Which row each row swaps with, under one turn or mirror
The rows were stretched afterwards, more along some directions than others.
lud: [ -2   7  13   2   0  19  15 -15   2   7   0 -10  13  -8  14 -28   1  -3
   8]
Sopan: [ -2   0  -4  23  -2  27   1  -5 -12   0  15 -35   4   1   2 -23   2  -9
   1]
dono: [ 11 -12  16  -5   1 -24   5   5   6  17  -2   7  30  14  28  -6  14   2
   7]
fav: [  4  -4   7   7   3  31   6 -18  -8   5  21 -23  16  -8  -5 -21   6  -3
  16]
Zefal: [ 13  -3   9   8  -2  -9  17   9   5   3  13  12  40  12  20 -21  -5 -11
   4]
lorok: [-14   1  11  -8   7  11  -8 -18   6  17  -2 -20  12 -13  21 -16   7   4
   9]
Zivu: [ 25   1  21   2  29 -14   0   6  -8   9  11   5  42   1  12 -24   5  -2
  20]
tani: [  7 -13  -8  -1  21  -5   4 -16 -17  -8 -23   0  17  -4   3  -1  14   1
  15]
kimit: [ 23 -13   9   2   5 -20  12   3   3  12  10   2  41  14  22 -16   2  -9
  13]
zem: [ 15 -19  19 -11   7 -16   7   1  -2  13  12   4  39  11  22 -13  10 -16
   3]
vosi: [ 29 -18  12  -1  14 -24   4   2   1  12  11   1  37   7  19 -16   2 -12
  21]
bezup: [ 15 -13  -2  -7  16 -23   1 -12 -19  -8 -35  -3  30   9   9   1  -4  -4
   4]
vipi: [ 13 -16  -3   3  18 -26  -1 -12 -23  -5 -26   1  18   2   2   0   4  -6
   5]
kag: [  3   5   8  13   9  16  -1  -1  -6  -1   9 -26   6  -2  -5 -21   4   2
  13]
Tevu: [ 15 -26  -1  -3  25 -24   3  -7 -26  -6 -25  -3  28   3   9   2   7  -6
  12]
muzu: [ -3   1  15  14  -6  31   1   7  -6  11  23 -18   7  -9  -7 -21   4 -14
   4]
gote: [ -4   8   8  -5  13 -23  -5 -10 -14  -8  -3  -5   4   5  21  -5  -6   3
 -20]
Fula: [ 16 -10   1   4  17 -25   0 -15 -26  -5 -25  -6  20   3   7  -1  -6   2
  15]
zol: [ 21 -17   9   2  16 -24   0 -15 -27   0 -16  -3  23  -4  -5  -1   4  -2
  16]
noneb: [ 16 -11  -7   2  18 -19   3 -15 -25  -8 -21  -6  28   2   1   2  -5  -9
   8]
leb: [ 23 -26  -6   1  15 -35   8 -13 -29  -6 -23  -8  28  12  10   2  -8  -4
   9]
tavo: [  3  18   4  -7  21 -22 -10 -18  -7 -12  -6  -8  11   6  16  -6  -5   5
 -12]
lila: [-10   7   9 -15  18 -13  -8 -21 -10 -10  -4  -8   9  -7  22  -6  -9   5
 -13]
nemol: [ 20 -16  -6  -5  24 -25  -3 -16 -16  -9 -22   6  30   2  -1  -1   1  -6
  12]
sunaf: [-11  14   3  -4  15  -2  -9 -14 -13  -5  -2 -12   1  -3  20  -1  -3  -2
 -24]
nis: [ 12  12  19 -22  23 -43  -5  -7  -8   1 -11   5  17  -5  20   0  -6   0
  -6]
Tud: [ 22 -10  11   6  15 -18   1  12 -10   8  15  -5  40  15  19 -14  -9 -10
   8]
Funub: [ 15 -12  14   2  -1 -14  14  -6   6   6  16  -6  49   6  17 -22   3   2
  11]
zosog: [ 23 -15  19  -2  16 -14  -3   1  -4  16   6  -2  41   4  15 -21  12  -1
  23]
luv: [  3  14  16 -13  19 -24  -7  -7 -15  -3  -7  -3   7  -1  22   2 -11  -4
 -18]
dat: [  0   9   7  -9  18 -20  -3 -11 -11  -2  -1  -9   5 -10  15   1   3  -4
 -19]
kupe: [ 23 -16  27   5  14 -33   8  15 -13  14  21   8  30   9   5 -11  16 -11
  10]
vidug: [ -8  -2  13  12   0  25   4   2  -9  -2  23 -22   6  -2  -8  -9  19 -11
   4]
Rego: [ 14 -11   0   3  23 -23   0 -14 -17  -5 -26   4  30  -1   4  -5   6   4
  13]
Zab: [ 17 -16  11   2  15  -8   9   6  -2   8  26   2  44  13  12 -22   3  -5
  15]
Kes: [ 15 -11  29  -5  18 -14  -9  12   2  13  16   9  27  13  13 -14   1  -1
  12]
lod: [ 19  -8  21   5   9  -9   4  23  -6  14  25   3  38   7   9 -16  10 -17
   9]
Babid: [ -5   8   6 -13  16 -20  -2 -21 -11 -13  -3 -11  17  -1  21  -2  -8   3
 -16]
Rovo: [ -7   0   8   5  -1  23  -3  -6   3  10  15 -27   6  -5   6 -12   7   3
   9]
Nofam: [ 19 -15  13   8   0 -13  13  13 -12  17  14   2  39   9  12 -12   6 -14
  -2]
levip: [ 23 -10  12  -1   9 -24  19   2  10  10   0  20  32  13  17 -18   0   0
  12]
Tol: [-12  -1   8  16  -3  19  -5  -7   5  11   3 -23   9  -5   8 -29  14  -3
   5]
Rimun: [-10  10  12 -13  24 -12 -15 -17  -4 -12   2 -10   9   5  16  -3   2   9
 -12]
Gero: [ -7   7   1  -7  10 -21   7 -22 -16   3  -9  -7   4  -7  28  -1  -8   8
 -21]
tivus: [ -6  -2   2  17 -11  21   7  -5   1  10   9 -24   1   0  12 -20   7  -7
   3]
tul: [ -4  -5   1  10   2  27  -4  -6   5   3  13 -22   4  -2   9 -18  11 -10
  10]
relag: [ -4  17  11  -9  16 -22  -6 -22  -7 -11 -10 -17  14  -4  16 -13  -6  10
 -12]
lezu: [-16  -9   0  14 -12  22  13  -2 -12   9  15 -33   7   3  14 -13   1  -6
  -8]
pemov: [ -9 -22   2  10 -18  18  16  -2  -5  16  17 -14  -4  -2   6   2  11 -10
  -2]
ger: [ -1   3  -7  21 -10   7  14  -8   2   2   5 -19  11   4   8 -31  -3 -12
   2]
fepo: [ -3  -3   3   6 -12   6  12 -16  -3  17  -3 -27  10  -8  13 -10  11  -1
   9]
lim: [  5  11  15 -14  14 -20  -5   1 -17  -6  -1  -4  13  -3  13   7  -9  -4
 -13]
fuv: [ 16 -21 -13   4  20 -19   8 -18 -27  -9 -23  -7  19   9   7   2   0  -2
  11]
kota: [ -3  -8   1  19  -5  22  10   6  -9   9  26 -28   9  -1   0 -17  11 -11
   8]
fiz: [ 21 -20  13  -8   2 -15   7  -7   6   8  -1   5  39   4  11 -12  13   5
  17]
mup: [ 13 -15 -13   3  28 -21   0 -12 -28  -3 -20  -6  19   3   6  -1   6  -4
  12]

Swapped with zol: Rimun
Swapped with lod: kota
Swapped with ger: Zefal
Swapped with lim: mup
Swapped with relag: Rego
Swapped with kag: Zivu
Swapped with lud: levip

